In the rows, 100 means zero.
A single turn carries every row of the set below to another of its rows. Some are shown first; where does it send the rows asked next?
Voki: 82; 89; 108; 107; 102; 106; 105; 91; 103; 103; 108; 114; 100; 84; 114; 100; 85; 109; 109; 100; 95; 94; 92
depe: 80; 87; 102; 118; 104; 113; 109; 82; 96; 89; 112; 108; 108; 113; 107; 94; 100; 109; 122; 89; 106; 117; 109
Nase: 101; 101; 92; 119; 103; 129; 109; 75; 87; 108; 102; 108; 105; 101; 108; 91; 100; 106; 102; 105; 113; 114; 102
lavil: 90; 107; 81; 99; 88; 115; 100; 83; 86; 114; 110; 102; 111; 103; 112; 96; 89; 93; 108; 85; 90; 100; 91
met: 80; 86; 100; 111; 108; 98; 97; 82; 91; 91; 109; 103; 108; 113; 119; 99; 99; 113; 123; 90; 104; 115; 113
dabu: 97; 97; 101; 99; 110; 95; 100; 80; 84; 98; 116; 101; 103; 80; 120; 110; 81; 113; 105; 95; 109; 98; 92
sef: 115; 101; 86; 112; 92; 107; 94; 76; 78; 94; 109; 102; 105; 106; 110; 105; 105; 97; 100; 96; 102; 122; 102
bofa: 89; 112; 99; 97; 95; 107; 116; 91; 83; 107; 102; 98; 108; 91; 106; 99; 85; 89; 126; 93; 98; 108; 86
bop: 100; 91; 88; 114; 94; 94; 95; 92; 95; 117; 101; 99; 87; 102; 101; 108; 91; 100; 111; 90; 103; 111; 105
Gona: 96; 107; 94; 121; 100; 105; 114; 92; 73; 97; 111; 98; 117; 90; 94; 88; 95; 121; 117; 101; 101; 101; 101
kad: 95; 93; 99; 116; 93; 82; 100; 81; 93; 92; 108; 106; 99; 103; 99; 91; 103; 102; 104; 88; 103; 106; 85
vadof: 95; 104; 95; 117; 96; 102; 115; 95; 69; 100; 106; 106; 117; 84; 100; 92; 103; 116; 120; 99; 95; 103; 100
kibe: 101; 108; 97; 115; 98; 106; 91; 74; 77; 92; 104; 110; 114; 106; 95; 94; 100; 99; 99; 82; 102; 96; 99
vum: 82; 83; 94; 96; 110; 106; 115; 87; 87; 110; 92; 106; 103; 92; 116; 103; 90; 97; 111; 103; 98; 104; 99
dokug: 104; 105; 81; 114; 93; 107; 111; 92; 93; 104; 103; 93; 109; 107; 119; 87; 83; 103; 101; 88; 93; 99; 91
zilo: 113; 97; 94; 111; 91; 101; 90; 73; 86; 92; 114; 98; 100; 106; 115; 103; 104; 102; 103; 104; 110; 121; 102
led: 104; 80; 109; 107; 98; 109; 114; 101; 96; 105; 116; 93; 109; 93; 115; 99; 93; 105; 108; 105; 97; 118; 108
Guzoz: 107; 105; 103; 117; 98; 105; 86; 87; 84; 100; 113; 107; 106; 106; 87; 97; 105; 108; 109; 86; 97; 102; 111
sefu: 93; 101; 105; 98; 106; 94; 100; 73; 80; 92; 121; 104; 99; 83; 123; 101; 81; 114; 109; 92; 99; 109; 97
fegol: 102; 89; 89; 112; 95; 89; 100; 74; 88; 91; 108; 103; 93; 100; 103; 94; 99; 99; 99; 82; 101; 106; 85
loguv: 112; 89; 99; 109; 97; 118; 109; 95; 85; 97; 128; 104; 101; 88; 102; 104; 87; 85; 117; 96; 96; 105; 107
bome: 88; 95; 107; 104; 95; 116; 94; 91; 79; 110; 106; 101; 116; 88; 107; 96; 98; 115; 121; 106; 97; 97; 117
zokan: 89; 90; 108; 107; 116; 97; 100; 79; 76; 108; 100; 105; 112; 103; 114; 87; 96; 92; 101; 83; 93; 102; 102
budek: 84; 91; 101; 116; 102; 111; 95; 82; 99; 90; 112; 108; 100; 112; 111; 108; 90; 108; 123; 89; 106; 114; 116
vaz: 102; 108; 103; 102; 97; 115; 111; 83; 76; 99; 100; 89; 101; 92; 117; 93; 77; 91; 124; 98; 101; 100; 100
bil: 96; 93; 97; 115; 101; 100; 99; 70; 91; 93; 111; 110; 89; 94; 101; 87; 107; 118; 105; 91; 102; 105; 87
gaf: 108; 100; 97; 104; 98; 111; 102; 98; 91; 96; 135; 109; 105; 95; 97; 103; 86; 91; 118; 92; 96; 113; 108
voka: 99; 103; 93; 105; 83; 113; 107; 74; 77; 110; 105; 82; 106; 101; 119; 92; 84; 103; 103; 84; 94; 108; 101
kip: 100; 90; 97; 105; 108; 111; 112; 101; 92; 110; 93; 98; 108; 101; 111; 112; 83; 97; 109; 104; 102; 107; 113
Bapi: 87; 89; 101; 105; 102; 120; 117; 86; 82; 110; 90; 97; 107; 94; 99; 96; 88; 104; 114; 101; 108; 98; 112
bito: 98; 108; 107; 116; 94; 110; 88; 74; 79; 91; 109; 115; 112; 107; 98; 94; 102; 92; 106; 91; 99; 101; 104
Zibad: 88; 93; 99; 99; 109; 96; 101; 72; 77; 96; 121; 98; 99; 82; 119; 102; 81; 110; 108; 97; 100; 101; 93
lamo: 112; 94; 103; 107; 108; 101; 93; 78; 85; 95; 120; 108; 101; 104; 117; 104; 105; 100; 99; 94; 92; 124; 102
leziv: 103; 109; 89; 99; 105; 104; 112; 97; 89; 101; 103; 88; 109; 96; 116; 93; 83; 99; 122; 103; 110; 102; 89
nado: 98; 106; 93; 118; 98; 103; 111; 92; 76; 91; 113; 105; 110; 89; 100; 79; 99; 122; 122; 100; 100; 103; 103
Nonod: 85; 106; 100; 126; 94; 107; 115; 95; 95; 103; 112; 108; 92; 96; 116; 108; 93; 104; 119; 91; 87; 108; 108
sak: 106; 97; 94; 111; 99; 112; 106; 99; 86; 98; 130; 106; 104; 94; 102; 110; 84; 87; 116; 99; 89; 113; 105
pak: 86; 91; 96; 106; 109; 108; 96; 83; 85; 101; 123; 95; 98; 100; 124; 91; 97; 98; 122; 94; 97; 89; 115
Velo: 86; 104; 102; 109; 107; 109; 118; 87; 94; 107; 123; 89; 115; 100; 112; 98; 103; 116; 108; 92; 114; 111; 105

bil turns into lamo
Bapi turns into vum
And these:
voka turns into lavil
leziv turns into vaz
bito turns into kad
Nase turns into zokan
Zibad turns into sak
Voki turns into led
budek turns into depe
loguv turns into vadof
sefu turns into gaf
Velo turns into pak
kibe turns into fegol

